128 stands for zero in the data rows.
Here is a table of points, one per row:
160 113 142 131 108 110 154 140 110  82 158 122 155 157 145 209 126 174  99 129 175 172 164 142 109 131 170 195 174 148 137 100 108 102 122 114 153 166  99 160 159 138 129 103 165 118 151 110 159 174
113 151 213 129 150  89 105 129 200 140 117 145 111 102 179 132 118 173 188 179 111 173 121 126 141 183 103 131 214 101  83 129 159 155 190 162 155 124 133 148 168 108 174 167 114 138 104 178 125 161
124 149 135 131 138  92 132 130 111 147 110 136 154 170 105 140  90 157 147 141 156 155 104 173 127 149 163 131  78  98 137 150 107 180 132 142 105 135 149 129 114  82 142 135 125 150 157 143 137 119
113 145  96 105 115 156 158 141 144 154  97 160 113 138 136 154 171 149 107 110 132 164 164 124 126 157 121 152 105 136  89 187 157 153 113 103 131  96 148 141 135 156 145 132 106 127 175 125 111 144
204 108 105 142 173 143 163 129 123 176 145 142 157  83 146 170 104 123 120 129 112 133 128 148 127 155 108 148 105 112 118 132 175  97 122 134 191 144 108  96 150 142 172 130 156 135 106 151 135  88
155 109 119 148 211 135  95 175 123  91 111 138 173 141 121 191 156 139 144 136 139 144 123 133 108 111 103 120 129 133 173 190 221 136 185 130 196 139 188 161 168 130 152 137 123 137 146  80 144 157
104 165 143 170 150 180 194 232 135 115 109 137  98 123  91 141 199 215 177 130 124 117 140 155 221  82 132 105 143 108 141 135 108 133 113 139 112 180 101 140 145 163 163 163 137 138 174 140 184 139
204 125 118 189 148 130 122 170 193 153 109 152 147 150 126 131 114 158  95 143 164 115 169 145 192 156 128 151 186 134 206 140 162 185 163 177 140 155  91 141 110 178 128 137 131 226 162 202 146 181
 92 206 168 203 109 153 154 123 191 116 129 106 173 161 144 145 137 136 117 132 126 184 119  87 164 177 143 141 153 157 141 143 193 116 188 186 177 144 112 105 180 137 140 148 113 122 124 151 123  84
198 148 147 140 174 110 150 161 201 107 149 154 151 173 134 104  98 153 117 140 150 147 172 126 163 126 127 140 107 159 164 139 119 129 124 178 171 172 133 130 152 192 115 107 139 169 104 150 134 191
152 195 188 196 142 191 103 193 116 120 116 143 174 136 130 159 157  78 187 155 139 160 131 129 201 204 107 160 201 116 100 144 113 125 111 143 134 195 161 130 112 191  86 140 140 131 116 147 149 105
125 149 156 107 147 103 147 148 128 136 192 107 191 123 148  98 177 135 135 123 150 124 155 102 137 130 141 140 132 143 124  96 132 148 149 102 146 162  99 178 152 120 104 129 205  88 204 151 181 140
120 118 162 120 122 155 186 151 106 208 145 168 161 182 129 132 114 161 152 104  81 164 124 193 126 111 124 112 201 144 134 176 117 189 168 134 125 120 155 132 175 138  89 118 141 148 144 177 130 144
210 164 110 216 110 178 131 119 126 132 137 153 166 150 123  84 170  94 142 121 134 159 140 150 135 143 167 124 160 138  68 144 171 143 151 164 188 183 100 134 160 135 170 128 118 130 129 105 110 121
118 137 131 163 197 149 113 118 159 149 177  93  92 173 154 166 135 127 100 133 184  97 144 142 117 146 137 183 131 140 121 147 116 140 119 162 122  98 134 162 183 117 169 126 195 167 111 110 135 142
121 153 147 154 191 107 158 119 144 201 171 167 149 162 146 178 106 106 115 144 166 168 115 140 174 102 155 194 137 121 127 139 147 147 161  90  94 147 166 133 126 138 200 142 123 144 179 128 116 147
136 192 158 150 106 128 123 166 165 179 200 143 172 114 178 161 111 137 165 153 150 148 215 155 171 156 203 100 114 155 179 158 136 159 108 122 175 162 125 194 205 149 128 247 162 122 110  98 209 168
202 150 148 165 109 157 131 192 154 193 116 130 127  93 158 124 141 116 120 173 116 163 111 110 141 164 147  85 168 143 134 103  95 106 141 165 135 118 168 151 130 100 159 102 157 167 135 126 121 131
135 180 212 149 151 167 178 151 101 120 151 209  99 130 172 118 135 106 195 160 145 143 117 114 108 196 118 105 159 134 176 154 174 123 108 110 130 149  91  90 142 117 160 128 145 124 169 115 130 166
150 149 122 109 115 167 180 143 131 172 142 206 124 169 118 155 175 164 134 115 117 151 145 126 121 160 105 190 114 119 150 147 119 170 166 127 124 124 141 180 139 110 129 145 110 144 119 132 135 110
130 162 135 181 159 173 123  92 115 141 118 129 172 139 152 112 180 196 111 131 109 108 150 139 189 129 135 114 117 164 150 146 100 114 126 103 124 165 123 149  80 156 134 124 125 121  99 112 169 177
147 129 150 178 182 117 202 191 119 165 154 125 147 183 160 187 169 150 198 170 188 126 147 179  95 166 210 124 154 156 137 134 118 196 176 121 186 106 151 158 107 209 147 113 118 197 112 234 132 130
128 152  81 128 123 130 146 172  91 120 180 142 162 127 170 111  91 168 177 165 169 137 179  92 161 161 166 169 145 163 112 156 133 141 149 119 165 179 158 149 169 140 130 151 234 183 177 131 178 137
241 131 165 150 147 168 130  92 114 151 116 106 155 146 110 189 113 167 150 111 178 116 131  97 107 105 101 154 110 140 142 104 108 141 157 143 171 148 136 121 146 185 130 168 132 145 137 146 122 144
146 105 169 138 112 152 155 198 129 124 160  96 109 173 183  98 117 146 185 196 141 130 174 150 163 146 168 179  97 143 120 130 165  81 156 114 119  89 138 158 118 122  94 203 147 197 211 122 185 139
136 164 143 147 125 114 116 143 140 102 117 110 103 147  99  93  92 144 133 109 115 104 158 200 140 146 173 144 185 148 200 118 145 163 161  93 147 132 191 167 135 168 169 164 134  79 137 191 117 122
148 147 140  95 196 155 151 130 160 155 104 140 132 186 189 191 161 121 162 187 189 115 164 161 145 116 194 156 131 111 147 128 116 164 142 101 141 152 136 157 177 112 130 124 142 181 128 178  92  92
118 112  93 170 128 137 148 114 119 119 153 157 107 153 145 153 132 134 109 159 124 151 122 132 108 121 114  75 160 138 148 154 160 149 148 123 102 143 154 178 121 166 117 142 134 112 122 170 141 106
195 113 106 143 160 204 103 126 143 148 152 110  94 136 151 159 186 167 135 132 112 185 122 133 135 132 162 156 136 103 168 184 148 180 199 157 128 166 160 102 114 159 109 144 151  84 142 154 140 186
129 177 189 146 116 125 143 107 121  86 146 176 106  75 144  99 156 137 117 125 131 144 119 195 129  90 156 149 146 142 160 171 185 155 173 136 116 149 178 157 124 172 103 127 143 167 115 149 133 100
159 145 198 133 134 169  84 138 124 171 156 184 154 139 142 129 169 147 170 170 138 202 164 139 133 175 143 115 126 181 145 155 170 114 120 189 104 107 118 136 152 152 219 117 189 120 179 150 120 126
122 175 117 128 116 108 140 149 152 112 187 149 183 127 177 162 164 104 129 165 113  79 180 148 169 162 114 151 106 209 115 121 126 158 151 182 126 146 164  85 180 114 135 188 184 132 173 156 183 192
108 108 130 126 107 125 119 139 137 182 128 143 106 131 136 141 156  88 160 159 124 158 107 115 144  87 117 204 119 184 150 158  92 138 124 147 176 113 104 116 113 148 172 130 135 151 158 129 155 141
133 140 135 107 122 175 117 133 117 129 179 100 186 117  99 141 191 161 135 127 142 117 117 109 138 122 142 152 132 182 156 185 184 104  96 131 130 170 160 162 153  92 128 113  88 149  97 175 130 207
146 132  87 112 126 111 100 152 153 123 151 142 155 158 154 122 145 153 164 133 154 109 149 140 169 130 147 151 179 130 160 100 143 131 100 168 124  86 112 115 117 141 112 154 123 150 102 121 136 156
116 130 151 109 190 141 181 128 116 161 108 196 111 173 128 196 110 128 141 115 198 116 104 164 173 137 199 125 111 161 113  91 209 151 164 168 172 127 185 189 148 140 120 120 146  93 122 156 153 143
128  96 176 120 107 162 191 124 141 146 137 185 146 150 125 127 168 147 106 133 162 171 175 160 144 118 115 104 169 122 133 197 168 179 165 116 142 114 200 107 113 105 144 141 154 133 105 139 156 125
141 113 178 152 119 113 214 111 168 145 127 189 141 153 119 171 143 161 138 124 128  95 129 128 123 145 173 188 136 111 122 192 145 136  84 167 131 131 179 187 117 131 125 132 133 110 210 105 118 124
102  82 123 113 180 127 156 117 213 145 134 100 145 107 128 116 122 104 173 144 144 158 159 141 126 155 138 142 158 182 145 119 115 142 173 185  72 144 125 121 150 129 159 174 107 159 108 114 135 150
 95 137 151 120 163 137 106 150 178 203 138 128 117 166 141 136 127 135 133 163 141 147 139 146  77 113 134 176 178 164 114 106 147 166 106 156 146 176 133 123  80 125 158 177 139 191 166 132 147 132
101 145 117 143 191 148 123 111 191 123 156 156 156 130 148 114 139 132 110 127 180 146 174 179 131 170 163 107 138 111 192 132  81  99 149 176 223 143 155 150 198 172 118 172 107 147 164 178 145 167
 98 153 122 153  91 146 128 115 128 161 116  98 169 143 154 132 182 192 148 157 132 116 122 189 148 149 117 134 105 108 210 149 188 134 165 130 166 209 189 176 134 193 147 108 147 143 136 102  96 199
188 163 147 103 135 189 147 129 171 131 168 141 186 145 188 132 165 157 164 172 134 193  82 162 158 183 123 148 166 219 150 147 141 146 115 201 120 120 151 154 159 145 233 144 158 131 183 130 165 102
These points spread out most along one direction. Take the direction at right angles to it along which they spread out most. Go by this last direction. For each point below, how far along it does it lie, from 0 to 99? The average is 50, and the first point in the table lies past the average. One standard deviation of the points above along it is 16.
129 177 189 146 116 125 143 107 121  86 146 176 106  75 144  99 156 137 117 125 131 144 119 195 129  90 156 149 146 142 160 171 185 155 173 136 116 149 178 157 124 172 103 127 143 167 115 149 133 100 42
148 147 140  95 196 155 151 130 160 155 104 140 132 186 189 191 161 121 162 187 189 115 164 161 145 116 194 156 131 111 147 128 116 164 142 101 141 152 136 157 177 112 130 124 142 181 128 178  92  92 76
135 180 212 149 151 167 178 151 101 120 151 209  99 130 172 118 135 106 195 160 145 143 117 114 108 196 118 105 159 134 176 154 174 123 108 110 130 149  91  90 142 117 160 128 145 124 169 115 130 166 22
159 145 198 133 134 169  84 138 124 171 156 184 154 139 142 129 169 147 170 170 138 202 164 139 133 175 143 115 126 181 145 155 170 114 120 189 104 107 118 136 152 152 219 117 189 120 179 150 120 126 18
195 113 106 143 160 204 103 126 143 148 152 110  94 136 151 159 186 167 135 132 112 185 122 133 135 132 162 156 136 103 168 184 148 180 199 157 128 166 160 102 114 159 109 144 151  84 142 154 140 186 42
147 129 150 178 182 117 202 191 119 165 154 125 147 183 160 187 169 150 198 170 188 126 147 179  95 166 210 124 154 156 137 134 118 196 176 121 186 106 151 158 107 209 147 113 118 197 112 234 132 130 79
128 152  81 128 123 130 146 172  91 120 180 142 162 127 170 111  91 168 177 165 169 137 179  92 161 161 166 169 145 163 112 156 133 141 149 119 165 179 158 149 169 140 130 151 234 183 177 131 178 137 68
160 113 142 131 108 110 154 140 110  82 158 122 155 157 145 209 126 174  99 129 175 172 164 142 109 131 170 195 174 148 137 100 108 102 122 114 153 166  99 160 159 138 129 103 165 118 151 110 159 174 69
 98 153 122 153  91 146 128 115 128 161 116  98 169 143 154 132 182 192 148 157 132 116 122 189 148 149 117 134 105 108 210 149 188 134 165 130 166 209 189 176 134 193 147 108 147 143 136 102  96 199 52
128  96 176 120 107 162 191 124 141 146 137 185 146 150 125 127 168 147 106 133 162 171 175 160 144 118 115 104 169 122 133 197 168 179 165 116 142 114 200 107 113 105 144 141 154 133 105 139 156 125 40
210 164 110 216 110 178 131 119 126 132 137 153 166 150 123  84 170  94 142 121 134 159 140 150 135 143 167 124 160 138  68 144 171 143 151 164 188 183 100 134 160 135 170 128 118 130 129 105 110 121 22
